Each named turn below is shown by a few rows before and after it. Which turns, in which order, take the first row of each later pair to the second? The first pair is answered.
P (before => after):
[ 13.2 -19.3 -10.4   5.0   2.8   8.0 -31.4 -17.4   8.5 -26.6] => [  9.5 -25.5 -16.2  -4.1  -9.2  23.8 -19.6   1.7  22.3 -18.6]
[ 15.2  12.6   8.5   1.8  15.8  12.4 -14.7  -9.7 -11.7 -12.1] => [18.8  8.6  3.4 -6.5  5.6 27.6 -7.4  5.4  1.5 -9.1]
[ -0.5  -9.9  21.4  11.2  22.0 -14.1  -9.1 -18.7  -7.6  -6.4] => [ 17.6  -7.7  16.6   3.3  17.1   4.6 -17.4 -16.9  -2.7 -20.4]
[  0.4 -11.2  11.5   3.8   3.8  20.2   6.6  -7.3   0.2   4.5] => [ -3.9 -11.0  12.8   2.0   4.1  17.4   7.9  -7.1  -0.8   7.4]
D (before => after):
[ 10.9  17.8   2.8   5.3   7.8 -22.6 -26.7 -20.7 -20.0 -19.4] => [  7.3  13.7 -21.6 -17.7 -28.3 -28.2 -16.2   9.5  -9.2  -2.4]
[ -7.1  19.8   0.0   6.5  16.5 -14.1   2.5 -29.8  -9.0  -7.6] => [ -5.9  19.2 -18.0  -9.4  -6.1 -24.9  -0.9 -15.9  -6.0  -0.1]
[ 62.5  13.7 -23.7  -2.4  -1.1  26.9 -40.5 -16.2 -18.0 -39.8] => [ 57.8   7.4 -43.6 -23.7 -34.7  29.4 -27.8  15.3  -4.0 -22.0]
[-7.8 -3.3 12.6 12.8 16.4  9.7  9.9  3.2 -0.7  7.0] => [  0.7   4.5  11.5  13.7  16.9  -4.5  -7.8  -8.0 -10.6  -1.9]
H (before => after):
[  9.1  -9.2 -18.2 -10.9   8.4 -29.6  11.4   3.2   0.8  -0.8] => [  8.6 -12.1  -0.2   2.9  29.7 -17.0  14.8 -11.4  -1.8  -8.6]
[-17.9  -8.8  17.5   8.9  10.9  19.1  26.4   8.0   5.5  15.2] => [-14.7   1.5  -8.1  -9.7 -18.7 -22.4  12.6  16.3  -4.6  25.6]
[ 12.4   4.4  -5.4 -12.6 -15.7  30.1  -4.9  14.1   4.0   3.5] => [ 19.8  15.3 -10.4 -10.9 -14.5  -0.3 -23.0  -2.4 -12.3  -3.4]
[  8.5 -15.8   4.7 -11.5 -16.6   9.0  18.2   8.3   5.8  32.3] => [ 14.9  -1.4   1.6  -6.2 -12.5 -28.8  -7.7 -12.7 -15.3  22.3]
X (before => after):
[ -9.6 -26.1  14.1  11.7 -13.7  16.6  14.4  19.1  -1.6   6.8] => [-14.0 -25.9  17.2  11.2  -8.8  15.1  13.1  16.3  -0.9   5.1]
[-24.5 -21.8 -21.3 -10.2   5.6   3.6  30.7  32.4  34.8  49.7] => [-39.6 -22.6  -2.9   4.1  27.3  -8.0  33.2  15.4  27.1  52.3]
[-4.6 -5.0  5.4  8.6 11.0  7.5  4.9  1.3  6.4  3.2] => [-2.0 -3.4  3.2  7.7  9.3 10.7  3.0  0.1  6.0 -1.2]
[ -4.5 -15.5  -6.3   6.8 -10.6 -12.0   7.4  -0.2  16.6   1.7] => [ -7.9 -16.4  -0.4  11.4  -4.2 -15.1   9.0  -5.1  16.1   0.6]
S (before => after):
[-10.8  -6.4   4.8   2.6   2.8 -17.7  15.6  10.2  13.8  19.2] => [ 3.0 -7.7 -1.2 -5.2 -9.2  1.5 13.9 20.4 22.1 13.3]
[-16.8   1.8 -16.1  -9.3 -13.4 -30.3  -6.7  -5.8  -5.6  14.2] => [-11.5  -1.3 -21.2 -14.4 -22.5 -20.9  -3.3   4.9   2.4  15.4]
[ 6.6 -5.9 -6.2  1.0 -1.5  9.8  7.4 12.9  3.4 -2.0] => [10.8 -1.6 -5.4  5.5  1.3  9.8  1.6  5.1  0.4 -9.0]
Now pairs of rows:
Each pair is two turns apart.
[-19.7 -14.6  -4.2  -5.7  -7.4   1.6  22.7  28.8  13.3  28.7] => [ -9.4   5.9   0.7   8.4  14.0 -43.4 -13.9 -13.7 -16.8   8.4]
H then X
[-14.0   7.1  18.5   4.9   4.0   4.1  18.6  -6.2  -3.7   5.7] => [-14.5  10.4   9.5   0.2  -2.1 -15.5  10.5  -6.4  -8.9  10.6]
H then P
[ -3.7  13.5  -9.8   2.7   0.4 -16.1 -19.0  -6.3 -11.0 -25.0] => [ -1.7   2.8  -0.2   5.3   4.4  30.7  -1.5   8.5   8.9 -26.5]
H then X
[-17.7  -3.9  24.7  13.6  19.0  -9.3  20.1   5.0   7.5  19.2] => [ -4.9   7.0  -5.5  -7.6 -11.3 -38.8   1.6  13.4   0.2  19.3]
S then H
[-20.8   2.2 -41.0 -34.3 -43.5 -28.4  18.4  44.0  16.3  32.1] => [-55.9 -11.5  -5.7  -8.1  -3.2 -26.7  45.3  31.8  15.8  43.9]
P then D
[  9.9  -6.0  16.1  12.9  15.2  27.9  10.9 -13.6  -7.5  -7.0] => [ 13.0   6.4   6.9   9.1   9.0 -10.3 -11.0 -25.2 -25.4  -8.9]
S then D
[ -3.8   5.4   5.3 -15.6   2.6 -15.7  -2.5 -13.3 -19.5  -3.2] => [  4.1   3.6  -7.1 -27.3 -13.9  -4.0   0.5   0.5 -10.2  -3.3]
P then D
[ 12.9  10.7 -15.5   1.4   9.7   3.2 -14.4  -9.6  -8.0 -22.3] => [ -2.9  -3.2 -11.5  -1.7   6.0  27.0  14.7  13.7  10.8  -5.5]
H then P
[ 37.2  10.1 -16.2 -11.1 -16.2  10.3 -22.3   1.8   0.1 -21.8] => [ 23.3   9.3 -25.7 -20.6 -29.5 -13.8 -15.5  11.8  -0.8  -6.4]
S then D
[-33.4  -5.9   6.7   8.9 -33.5  27.8  37.9  10.1  -5.1  26.8] => [-35.7   6.6  -5.3   4.1 -42.3 -24.7  15.2  -2.9 -26.7  29.1]
X then H
[-8.0  5.7 23.4 18.7 -3.4 71.8 -3.7  7.0 23.4 -5.7] => [-50.2   0.1  34.5  26.0   8.3  28.2  17.0   4.6  16.6  25.2]
P then P
[ 15.2 -18.0 -21.7   9.0   7.1   0.2 -11.5 -36.0   1.5 -16.0] => [  8.8 -17.5 -21.9   8.0   7.5 -12.8 -10.5 -38.9  -3.3 -11.5]
X then S
[  8.7   3.0  -4.9  -2.8   3.2 -30.8 -25.8  -5.4 -13.2   4.6] => [-11.2 -10.6  -4.9  -7.0  -7.6 -19.5   0.1  18.4   2.6  27.4]
S then D
[-21.3  -9.6   3.9  15.6  -0.2 -35.4   6.5  -8.6 -17.7  19.8] => [-14.3  -5.2   2.6  17.3   2.1 -37.8  -2.8 -15.3 -23.6  13.7]
S then H
[ 16.0  16.5   9.4  11.9  14.3   3.9 -21.1 -11.1  -1.2  -5.1] => [-9.1 -0.6 15.4 11.0 13.6 17.9  9.3  9.9 14.8 17.7]
S then H
[ 15.8  12.9   0.9  13.8   8.7  -7.7 -19.7 -27.2 -10.1 -20.5] => [  9.8   3.5 -24.6 -13.0 -31.4  -0.3   0.8  18.1  11.6   5.5]
H then H
[-13.8  -9.5 -16.8  -7.2 -22.2  44.9  24.7   4.2   4.8   9.1] => [-39.1 -12.6   1.3  10.6   3.8  16.0  33.1 -13.2  -6.1  22.7]
P then X
